In the rows, 128 means zero.
Each named move below is a turn or a mirror, shown by a few rows before and after it. Which moves, in which order, take the first row of each later pair to the second? The first pair is answered.
Mupup (before |-> after):
[113 145 147 100 105 124 118 138 116 135 125 143 133 129 132 128 142 143
 133 125 138 114 121 118 123 101] |-> [116 141 145 100 103 129 119 137 115 133 125 148 132 127 133 126 144 146
 142 126 142 113 117 117 126 103]
[167 129 130 144 158 100 141 133 116 133 113 129 148 145 133 150 149 115
 113 124  99 114 144 156 120 132] |-> [168 138 137 144 147 110 131 139 126 133 116 133 154 137 128 158 143 115
  96 141 107 133 152 150 129 123]
[119 113 121 117 143 112 124 122 134 115 124 127 142 145 128 103 139 127
 127 122 123 128 124 148 124 134] |-> [120 119 122 115 129 120 118 119 135 118 122 127 144 142 121 109 141 123
 118 136 124 141 132 142 129 134]
[132  98 122 132 148 118 148 127  83 135 106 142 127 154 127  93 122 132
 163 100 114 108 101 141 108 145] |-> [130 120 132 124 106 159 114 139 142 139 116 143 153 127  82 120 132 135
 115 179 126 171 147 132 128 123]
Momi (before |-> after):
[129 126 135 127 132 127 123 130 128 117 117 120 130 125 123 128 127 127
 119 141 125 112 130 129 122 124] |-> [127 122 137 126 130 126 122 131 126 122 115 116 133 130 123 128 126 127
 127 135 126 111 131 133 122 132]
[112 112 143 112 133 145 143 115 120 134 148 117 117 108 120 110 139 129
 134 118 120 113 112 169 118 120] |-> [113 114 140 106 123 161 144 116 131 128 144 118 117 102 108 114 142 129
 124 135 119 127 118 162 126 117]
[125 136 133 138 119 122 108 110  99 129 128 114 141 138 111 119 133 140
 133 143 116 108 118 136 128 133] |-> [126 119 122 127 135 125 121 129 102 110 123 125 114 131 131 124 132 132
 140 140 116 108 103 134 130 122]
[128 124 160 141 119 120 133 113 109 142 119 118 149 152 114  77 114 124
 140 110 151 117 130 138 137 126] |-> [123 100 135 119 136 136 152 144 115 112 122 140 106 134 131  84 108 118
 137 117 139 125 105 133 146 105]
Kobi (before |-> after):
[130 140 108 124 129 122 137 116 113 136 124 136 104 130 144 124 117 125
 138 122 129 133 134 152 125 148] |-> [126 150 115 127 121 129 123 113 118 142 124 128 114 128 129 127 122 131
 130 140 130 145 146 152 131 152]
[125 131 137 130 121 147 136 121 149 115 126 140 127 114 115 138 121 126
 118 141 132 146 117 116 129 124] |-> [116 109 153 126 128 140 135 115 147 117 118 116 138 111 117 132 125 135
 115 137 131 125 114 124 118 125]
[132 142 124 126 123 127 125 119 141 133 126 120 128 136 125 129 117 127
 115 122 127 143 124 134 131 131] |-> [129 132 126 125 132 115 129 115 134 129 129 107 134 134 132 121 122 133
 119 115 127 122 122 144 123 134]
Then:
Each pair is 2 to 3 moves apart.
[123 118 127 113 102 154 145 161 139 115 112 119 104  92 132 120 135 111
 136 162 129 138 123 102 128  96] |-> [121 121 154 121  94 146 134 138 131 135 111  84 151 104 115 113 146 126
 129 159 135 123 143 107 121 114]
Kobi Kobi Momi
[149 169 128 141  97 115 112 114 122 162 131 132 139 142 121 138 118 122
 137 128 139 133 148 115 137 144] |-> [135 123 118 115 140 116 142 148 118 123 121 150  91 130 156 136 113 117
 145 117 128 108 102 125 133 125]
Mupup Kobi Momi
[121 120 146 127 107 161 113 146 156 135 134 116 137 104 105 137 136 131
  91 179 139 170 143 131 130 117] |-> [136 129 107 122 123 155 131 155 143 122 136 168  85 112 140 146 116 108
 121 147 135 170 111 114 140 111]
Momi Kobi Momi
[141 159  95 132 108 131 121 146 139 120 139 160  98 122 122 147 123 109
 133 139 130 181 125 114 144 102] |-> [118 101 106 111 160 114 147 159 110  97 115 132  93 129 155 127 135 128
 142 112 127 117  86 138 121 106]
Momi Kobi Momi
[108 104 118 123 158 158 142 144 124  94 124 155  71 118 157 138 106 124
 134 119 133 120 102 127 130 122] |-> [ 93 107 145 119 129 173 114 133 153 106 121 116 121 103 113 139 128 139
  90 169 143 140 133 133 128 121]
Mupup Kobi
[125 155 121 134 101 112  92 102 141 157 128 116 164 130 114 134 127 135
 118 117 132 128 148 104 118 149] |-> [121 113  95 108 143 118 132 144 123 115 125 152  95 115 163 129 118 122
 140  95 124 115  98 106 121 128]
Mupup Momi
[154 172 129 153  94 133 116 104 131 151 144 131 141 139 109 141 124 132
 131 132 128 148 149 114 136 139] |-> [135 136 154 138 107 134 115 106 132 144 131  88 170 132 107 132 139 152
 107 144 133 128 150 132 121 143]
Kobi Mupup
[117 100 118 109 170 122 151 149 131 120 119 117 106 112 144 102 119 107
 134 118 115  95 100 133 124 114] |-> [147 135  98 123 152 123 149 144 133 133 133 149  88 126 139 116 107  85
 147 104 115 121 105 119 141 123]
Kobi Mupup
[112  96 138 136 126  90 147 122 124 135  97  80 189 140 178 127 128 136
 121 106 144  79 122 144  99 170] |-> [137 155 130 153  67 111 110 104 157 163 117 102 202 136 138 154 117 125
 106 137 156 143 159 118 120 167]
Momi Kobi Momi
[ 94  77 146  93 147 129 144 162 131  92 104 101 111 109 153 110 140 148
  96 139 123 115 108 138 113 120] |-> [ 97 101 169 112 118 131 118 126 142 124 109  79 162 118 116 113 149 158
  81 156 132 128 150 138 111 133]
Mupup Momi
[147 157 139 146 120 139  99 128 147 141 125 110 158 115  91 127 150 131
 124 146 125 136 166 110 133 143] |-> [166 171 114 154 139 115 125 127 119 145 127 142 121 138 127 125 138 122
 161  92 116 117 148 100 134 155]
Mupup Kobi
[129  93 121 142 166 121 167 157 118  85 138 154 101 144 159 124 132 126
 125 105  89 129 105 102  98 121] |-> [110  82 137 130 162 138 158 171 140  69 137 136 109 126 142 121 137 130
  98 139  89 138 118 107 101 105]
Mupup Kobi Kobi
